In the data rows, zero lies at 4.5, halfway between 4 and 5.
What is the hidden score of each row? Scores go from 0 to 40, and 20 is about the middle. The score is a weighted sum of the row's numbers plus the product of two more (or one squared), each taken from its middle value.
[4 4 5 8 7 4 4 4 4 4 4 5 4 9 4 5 4 4 5 4 6 4 4 4] >> 24
[5 4 4 7 8 3 7 4 5 4 4 3 6 6 4 2 4 5 6 7 8 5 3 3] >> 25
[2 4 6 4 3 4 4 5 3 7 6 7 2 3 6 4 4 4 3 2 4 4 6 7] >> 12
[8 3 3 4 5 3 7 6 4 3 6 4 3 4 3 3 4 3 7 5 6 6 7 4] >> 17
[4 6 5 3 5 5 5 5 4 7 4 3 6 4 2 3 7 8 5 4 7 4 2 2] >> 13
[2 3 4 8 7 2 6 4 6 3 2 3 3 4 4 7 3 3 4 6 3 3 7 6] >> 37
[4 3 5 5 6 4 3 3 5 4 6 5 4 8 4 6 5 4 3 3 6 5 4 3] >> 23
[3 5 6 4 3 5 3 5 4 5 6 3 4 4 5 4 8 9 4 4 6 4 3 4] >> 21
[3 5 5 2 4 3 3 6 4 5 6 3 3 3 5 3 8 7 3 3 4 4 2 4] >> 22
[8 3 3 6 6 6 8 4 4 3 3 3 9 4 4 5 3 7 4 7 3 4 4 6] >> 26
[4 5 5 3 3 4 3 8 4 4 4 4 2 3 4 3 8 7 3 3 6 5 3 3] >> 9
[2 5 4 7 7 3 6 4 5 3 4 6 2 6 4 6 3 3 7 3 4 4 7 3] >> 21
[4 4 4 8 7 3 5 3 4 3 3 6 3 6 4 7 3 4 6 3 3 4 8 4] >> 23
[7 3 4 6 7 4 8 4 5 3 4 4 9 3 4 3 3 4 5 7 5 5 6 4] >> 30
[3 5 6 3 3 5 4 4 4 7 5 5 3 4 7 4 5 3 2 2 5 6 4 3] >> 14
[8 4 4 4 7 5 8 5 4 4 3 3 8 3 3 4 3 4 3 8 4 4 5 4] >> 26
[4 5 6 3 4 4 3 3 3 6 8 6 4 4 7 6 7 3 3 3 4 4 3 2] >> 20
[4 3 5 3 4 4 3 4 5 7 5 7 3 4 7 3 4 3 4 3 4 5 6 7] >> 14
[3 6 6 4 4 3 5 2 5 7 5 6 4 4 4 6 3 5 4 3 3 4 7 7] >> 17
[8 5 3 3 4 6 7 6 5 3 4 4 5 3 4 2 3 3 4 6 3 4 7 7] >> 24
[4 5 5 2 4 4 5 4 6 6 4 6 5 3 5 6 3 3 3 2 3 4 8 6] >> 24
[6 4 3 4 3 5 5 9 6 3 5 3 6 3 4 3 6 5 5 3 3 5 5 8] >> 20
[4 5 4 2 4 4 8 7 7 4 2 4 9 3 4 3 3 5 4 2 3 4 6 5] >> 17
[3 4 3 7 4 8 3 4 5 5 3 3 5 4 4 8 3 8 5 8 3 6 3 6] >> 19
[4 3 3 5 3 6 3 4 5 4 6 6 2 7 7 7 4 4 3 6 6 3 3 4] >> 39
[6 3 3 4 4 6 4 5 4 4 5 4 4 6 3 1 7 7 4 5 9 4 3 4] >> 24
[4 6 6 3 4 5 3 4 4 7 6 6 3 3 7 3 6 4 3 3 4 5 3 2] >> 18
[3 6 5 4 4 5 3 3 6 9 3 4 4 3 4 6 4 5 4 4 3 6 3 3] >> 13
[6 4 3 4 2 7 6 3 4 3 4 3 2 4 6 5 3 3 3 8 4 5 4 8] >> 16
[4 7 5 2 3 4 4 7 4 3 6 3 4 3 4 2 8 4 4 3 4 5 4 4] >> 14
[6 3 3 6 7 4 8 3 4 4 3 4 7 4 4 3 3 4 8 7 5 4 7 3] >> 28
[6 4 6 2 2 5 5 7 4 3 5 7 3 4 3 3 4 4 2 3 1 4 4 7] >> 17
[9 4 3 4 2 5 7 5 5 3 3 4 4 4 5 3 3 4 5 7 3 3 5 5] >> 24
[4 3 2 5 3 6 5 5 4 3 5 5 5 3 8 6 3 3 4 8 3 5 4 9] >> 13
[3 3 4 6 5 5 3 3 4 3 5 6 3 8 3 8 5 3 4 3 5 4 3 4] >> 20
[5 4 4 3 3 3 4 9 5 3 8 3 4 3 6 4 5 6 6 5 3 7 6 6] >> 23
[4 3 4 7 6 3 3 4 4 3 6 6 3 8 3 6 6 3 4 6 6 3 3 3] >> 23
[4 6 3 3 3 5 3 4 5 4 8 8 4 3 7 6 4 3 3 2 3 6 4 7] >> 12
[8 3 3 4 6 5 9 4 4 3 3 3 8 3 5 5 3 5 3 7 4 4 5 5] >> 25
[7 4 4 3 3 8 4 4 3 3 3 3 2 4 4 3 5 6 3 7 5 4 2 4] >> 19
[4 4 3 7 8 4 6 4 4 3 3 3 5 8 4 4 4 4 7 5 8 3 4 4] >> 20
[3 4 3 4 3 8 2 3 4 3 4 2 3 5 8 4 3 4 3 7 4 5 3 5] >> 23
[4 8 4 2 3 4 4 6 6 5 4 2 6 2 2 3 6 7 2 3 4 6 4 3] >> 12
[5 7 7 1 2 5 7 8 4 5 3 4 6 4 3 3 4 4 3 2 3 3 4 2] >> 20
[5 3 2 4 4 5 4 3 4 2 4 6 3 3 6 6 3 3 4 6 3 3 6 8] >> 17
[4 4 4 9 7 6 5 4 5 4 3 3 4 8 3 5 3 5 4 6 5 4 3 3] >> 29
[3 6 7 4 3 5 2 5 4 8 4 3 2 3 5 5 4 4 3 3 4 6 4 2] >> 12
[5 3 3 3 4 5 4 4 5 4 5 4 2 2 6 6 3 4 3 6 3 5 6 7] >> 16
[4 4 5 4 3 4 3 4 5 3 7 7 2 4 6 9 3 3 4 3 4 7 5 6] >> 14
[4 4 4 3 2 4 3 5 4 7 6 7 3 4 8 4 3 3 4 4 3 3 6 7] >> 32
[3 4 5 4 4 3 5 5 6 8 3 6 6 3 4 6 3 4 3 4 3 4 6 6] >> 13
[4 4 5 3 3 4 5 6 4 3 7 5 3 3 3 2 6 4 5 3 3 4 5 8] >> 22
[4 6 5 2 4 4 3 2 5 7 6 6 3 4 7 3 6 3 3 3 3 4 3 3] >> 32
[5 3 4 3 2 7 5 3 3 4 3 5 3 3 6 5 3 3 4 6 4 5 5 9] >> 10
[3 6 3 3 4 3 6 6 5 4 3 4 7 3 4 3 3 2 7 5 4 5 7 4] >> 13
[4 3 5 5 6 3 3 4 4 3 6 7 4 8 4 6 6 5 3 3 5 5 4 2] >> 22
[6 2 2 4 4 4 5 5 4 2 5 7 4 5 7 6 2 3 4 5 2 3 6 4] >> 26
[8 4 2 5 7 5 7 4 4 3 3 4 7 4 4 4 3 5 3 7 2 4 5 5] >> 34
[4 3 4 5 3 9 3 4 5 3 4 2 3 6 6 5 4 4 3 8 4 6 3 4] >> 26
[5 2 4 2 3 5 3 6 5 5 5 3 3 4 3 3 8 8 4 4 7 5 3 4] >> 14
[3 4 4 3 4 4 5 7 4 4 2 2 8 2 3 3 3 5 7 5 3 5 6 4] >> 14
[3 4 4 7 6 4 7 4 4 3 4 6 4 6 4 5 3 3 8 3 3 4 7 3] >> 26
[4 4 7 4 3 4 3 4 6 7 6 8 3 5 7 5 6 4 4 3 3 4 3 3] >> 18
[3 5 5 4 4 5 2 5 6 4 6 6 3 3 8 6 3 3 4 2 4 4 6 7] >> 26
[7 4 3 5 7 4 9 5 4 3 4 4 8 4 4 3 3 4 6 7 5 5 6 5] >> 20
[4 5 2 3 6 6 4 5 5 7 5 2 5 5 4 2 7 6 7 6 6 5 4 3] >> 23
[4 5 7 4 3 3 1 3 4 7 6 5 3 6 7 5 6 4 4 4 3 4 3 4] >> 18
[9 3 3 3 4 4 6 5 4 3 4 6 5 3 5 3 2 3 4 7 3 4 6 5] >> 20
[3 6 5 5 3 5 3 5 5 8 4 4 3 3 4 5 4 6 4 3 4 8 4 2] >> 10
[3 5 7 3 3 4 3 3 4 7 6 6 5 5 6 6 7 5 4 3 4 4 3 2] >> 18
[4 5 4 3 3 4 2 7 4 4 5 3 4 4 3 3 8 9 4 4 6 4 3 2] >> 20
[4 4 3 5 6 5 4 6 3 4 6 3 4 7 4 4 7 6 5 6 9 4 3 4] >> 33
[5 3 4 3 4 4 4 5 4 3 7 7 4 3 5 8 2 3 3 4 4 3 7 6] >> 29
[4 6 4 3 3 6 6 7 5 3 2 2 7 3 5 4 3 4 7 4 3 4 7 6] >> 34
[3 6 6 3 3 4 5 3 6 6 3 5 5 3 3 7 3 1 4 3 4 4 7 6] >> 15
[3 6 6 3 4 4 3 4 5 7 8 5 3 3 8 4 6 4 3 3 3 6 3 4] >> 20
[4 7 5 9 8 4 4 3 4 4 4 4 3 8 4 5 4 4 6 4 6 3 3 3] >> 21
[9 3 4 4 4 4 7 8 4 3 3 5 5 3 3 3 4 4 5 6 7 5 7 7] >> 39
[4 4 5 7 6 9 3 3 5 5 4 3 5 5 4 7 3 8 3 8 4 4 3 3] >> 29
[3 5 5 7 7 3 5 3 4 3 4 6 3 7 4 5 3 3 8 3 4 4 7 3] >> 22
[3 6 5 4 5 4 5 6 3 7 4 3 8 4 4 2 6 7 6 4 4 5 2 2] >> 17
[4 6 7 4 2 5 4 7 4 3 4 4 4 4 4 3 8 3 3 3 5 6 3 3] >> 11
[3 3 4 4 3 5 2 7 5 4 6 3 4 4 4 3 8 8 4 5 7 3 3 3] >> 22
[4 6 7 4 5 5 4 4 4 8 5 4 4 4 3 5 4 3 4 2 2 4 2 2] >> 38
[3 5 4 7 7 4 4 4 4 4 4 5 3 9 4 4 4 4 5 4 6 3 4 3] >> 24
[4 4 5 4 4 3 2 4 5 6 6 8 3 3 7 5 3 3 3 3 3 4 6 6] >> 15
[3 5 4 3 2 5 4 8 5 4 5 3 4 4 3 3 8 8 3 3 7 5 4 4] >> 30
[3 4 3 8 7 5 6 4 4 4 3 4 7 7 4 3 5 7 5 7 8 4 4 5] >> 23
[4 4 5 6 6 3 4 4 5 3 6 6 4 9 4 6 5 3 4 4 6 4 3 3] >> 21
[4 5 4 4 3 5 2 8 3 4 5 4 4 4 4 3 9 7 4 3 6 4 4 2] >> 34
[4 3 4 2 3 9 3 4 3 4 5 4 3 4 7 4 3 5 4 8 3 5 3 7] >> 18
[4 4 3 6 7 3 5 3 4 3 3 7 2 5 4 5 3 3 8 3 4 4 8 4] >> 19
[5 3 3 3 3 6 5 5 4 2 4 4 4 4 5 3 6 7 4 7 8 4 3 1] >> 19
[4 4 4 3 3 9 3 3 5 3 4 4 3 3 6 5 3 4 4 8 2 4 4 7] >> 22
[4 4 6 3 3 4 4 4 4 3 6 7 2 3 6 8 3 2 4 2 4 6 4 7] >> 2
[4 6 7 5 5 4 3 4 5 9 4 3 4 5 4 4 5 4 4 3 3 4 3 4] >> 20
[5 6 6 4 3 4 3 4 6 3 8 6 2 4 7 7 3 3 5 4 2 5 4 7] >> 14
[4 4 4 5 6 4 5 4 4 4 6 5 4 7 4 5 7 4 5 5 9 4 4 3] >> 25
[6 5 6 2 4 2 7 8 4 4 3 3 8 3 4 1 3 5 4 3 5 5 5 4] >> 9
[4 6 7 3 4 4 2 3 6 7 4 6 3 3 6 6 4 2 5 2 3 5 6 4] >> 14
[3 6 4 3 3 2 4 6 4 4 5 4 2 3 5 2 7 4 3 3 8 5 3 3] >> 4
[5 5 4 6 5 7 7 2 3 2 3 4 6 4 3 5 4 8 3 7 6 4 2 3] >> 22
[5 4 4 3 3 4 3 4 5 5 8 7 4 4 8 5 4 3 2 2 4 4 6 7] >> 30
[3 7 6 3 4 5 4 5 4 6 1 2 6 3 3 4 7 9 4 2 5 5 3 4] >> 8
[3 4 7 3 4 5 2 3 5 6 7 6 3 6 5 7 7 4 3 3 3 5 3 5] >> 18
[5 3 5 6 6 4 3 4 5 2 6 5 4 8 3 6 5 3 3 4 6 4 3 4] >> 23
[7 2 3 4 3 3 4 5 5 4 6 6 4 3 3 3 3 3 8 6 7 6 7 4] >> 17
[5 6 7 5 4 2 2 3 4 7 5 4 3 6 4 5 5 3 5 2 3 3 3 4] >> 17
[3 5 5 3 4 4 6 9 5 5 2 5 9 3 3 3 3 4 5 5 4 5 5 3] >> 12
[7 4 3 5 5 3 7 5 4 2 5 5 2 4 3 3 4 3 7 5 7 7 7 4] >> 12
[4 5 5 8 9 3 4 3 4 5 3 3 4 8 3 5 3 4 5 4 5 4 3 4] >> 28
[4 6 6 4 4 4 3 4 6 3 7 5 3 3 8 6 2 3 4 2 4 5 6 7] >> 19
[3 4 6 3 4 5 4 6 6 7 6 7 3 3 7 4 3 4 4 3 3 2 6 6] >> 24
[3 5 5 9 8 6 3 4 4 4 3 3 3 7 4 6 3 4 3 6 5 4 3 2] >> 27
[3 5 5 5 2 3 2 3 4 5 7 5 3 3 7 7 4 3 3 3 3 5 5 8] >> 11
[3 4 5 6 4 4 3 3 3 3 6 5 4 8 4 7 6 3 4 4 6 4 3 3] >> 21
[5 5 6 3 4 4 5 7 6 2 5 5 5 4 4 2 6 3 3 4 2 6 6 8] >> 17
[3 5 6 4 4 5 2 6 5 4 5 3 3 3 5 3 8 4 3 3 5 4 3 4] >> 20
[4 6 6 6 6 3 4 3 4 8 4 6 4 7 4 5 4 5 5 3 4 3 3 3] >> 18
[2 6 5 3 3 5 3 6 5 5 5 5 3 3 6 3 7 6 3 3 5 4 3 2] >> 15
[4 5 4 6 6 5 5 6 4 6 5 3 8 6 3 2 6 7 6 5 8 3 3 3] >> 29
[9 4 3 4 5 4 8 5 4 3 4 5 9 4 4 4 3 7 5 6 4 4 3 6] >> 15
[6 3 3 3 2 6 5 3 5 3 3 4 4 3 7 6 3 3 4 6 5 4 5 9] >> 17
[4 4 3 8 6 8 5 4 5 4 4 3 6 3 3 8 3 7 4 7 4 4 4 7] >> 21
[6 3 4 4 3 6 5 4 5 3 4 5 3 3 5 6 3 3 3 8 2 4 7 8] >> 22
[3 3 4 6 5 5 4 3 4 4 5 6 3 8 2 5 5 3 4 4 5 5 3 4] >> 28
[5 4 3 5 5 4 4 6 4 4 6 4 4 7 4 3 7 6 5 5 9 5 3 4] >> 30
[4 8 7 3 3 4 5 6 5 5 3 2 6 3 4 4 6 7 3 3 4 7 3 2] >> 8
[4 3 3 7 6 7 6 2 5 4 4 4 5 4 3 8 2 5 3 7 2 4 5 7] >> 33
[3 6 6 4 5 4 5 4 7 7 4 5 3 3 5 7 3 3 4 3 4 3 7 5] >> 23
[5 3 4 3 4 4 4 4 6 3 6 8 3 4 5 9 3 5 4 4 4 5 7 6] >> 35
[5 4 7 5 4 5 4 3 6 7 3 6 4 3 4 6 3 4 3 3 4 6 7 6] >> 17
[4 3 3 7 8 4 6 4 4 4 3 4 5 7 4 4 5 3 6 6 8 3 3 3] >> 23
[4 5 5 3 3 3 3 3 5 7 6 4 4 3 8 2 6 4 4 4 4 6 4 3] >> 22
[3 5 4 5 5 5 5 5 5 7 3 5 6 7 3 3 7 6 8 5 7 3 3 3] >> 27
[7 3 4 5 6 4 5 3 3 3 7 7 3 3 4 6 3 3 3 5 3 5 7 6] >> 23
[3 3 4 4 3 8 4 3 4 3 5 3 3 5 7 5 4 4 3 9 4 6 3 5] >> 24
[4 4 5 4 3 2 3 4 5 5 6 7 2 3 6 6 3 3 3 3 5 4 7 7] >> 19
[3 8 6 4 4 3 3 6 5 7 4 2 6 4 4 2 6 8 6 3 6 5 2 5] >> 10
[4 5 4 6 4 5 2 3 4 3 3 6 1 8 5 5 6 4 3 6 6 3 3 4] >> 24
[4 6 7 5 5 5 1 2 6 7 3 4 4 6 4 5 5 2 6 3 3 4 3 3] >> 22
[3 3 4 8 8 3 6 4 4 4 3 4 5 7 3 3 4 4 6 6 9 4 4 3] >> 19
[4 5 5 3 3 3 4 7 5 4 5 3 4 3 5 2 8 7 3 3 5 4 3 3] >> 15
[6 6 3 4 4 2 7 6 4 3 4 3 9 4 3 3 4 4 6 3 3 4 6 6] >> 17
[8 4 4 5 7 5 7 4 4 3 3 4 7 3 4 3 3 4 7 7 4 4 6 6] >> 21
[4 4 5 7 7 4 5 3 5 3 4 6 3 6 3 6 4 4 9 3 4 4 7 4] >> 21
[8 5 3 5 7 5 9 5 5 3 3 4 9 3 5 4 3 5 4 6 4 5 5 3] >> 23
[3 4 6 4 3 5 4 5 6 6 4 3 7 4 3 3 7 7 5 2 5 4 2 3] >> 20
[4 5 6 4 4 4 2 3 5 8 2 2 6 4 4 4 3 5 4 3 3 6 5 3] >> 17
[2 7 7 3 3 5 4 7 6 4 3 3 5 3 4 2 4 7 3 4 2 6 3 3] >> 19
[3 5 4 2 4 5 8 6 4 3 5 2 6 3 3 4 4 4 8 5 3 5 6 5] >> 18
[4 8 6 3 3 5 4 3 7 4 4 7 3 3 5 5 3 4 5 3 3 5 7 7] >> 25
[4 5 6 3 3 4 3 4 5 8 5 7 4 3 7 3 4 4 3 4 3 5 5 5] >> 14
[4 4 4 6 6 4 5 5 4 3 5 3 4 7 3 3 7 6 3 5 9 5 4 4] >> 20
[3 6 5 4 3 4 4 6 3 5 4 5 4 2 4 3 8 9 6 2 4 4 4 2] >> 12
[3 4 4 4 3 5 3 7 5 4 6 5 5 4 3 4 8 9 5 3 6 4 3 4] >> 22
[5 6 7 5 5 3 2 3 4 8 4 4 4 6 4 5 5 3 3 3 4 4 4 3] >> 19
[4 4 5 3 4 5 3 6 5 5 5 2 4 4 4 3 8 9 4 5 7 5 3 4] >> 17
[6 6 4 3 3 3 6 6 5 3 6 3 5 4 5 2 6 4 3 4 3 5 6 8] >> 18
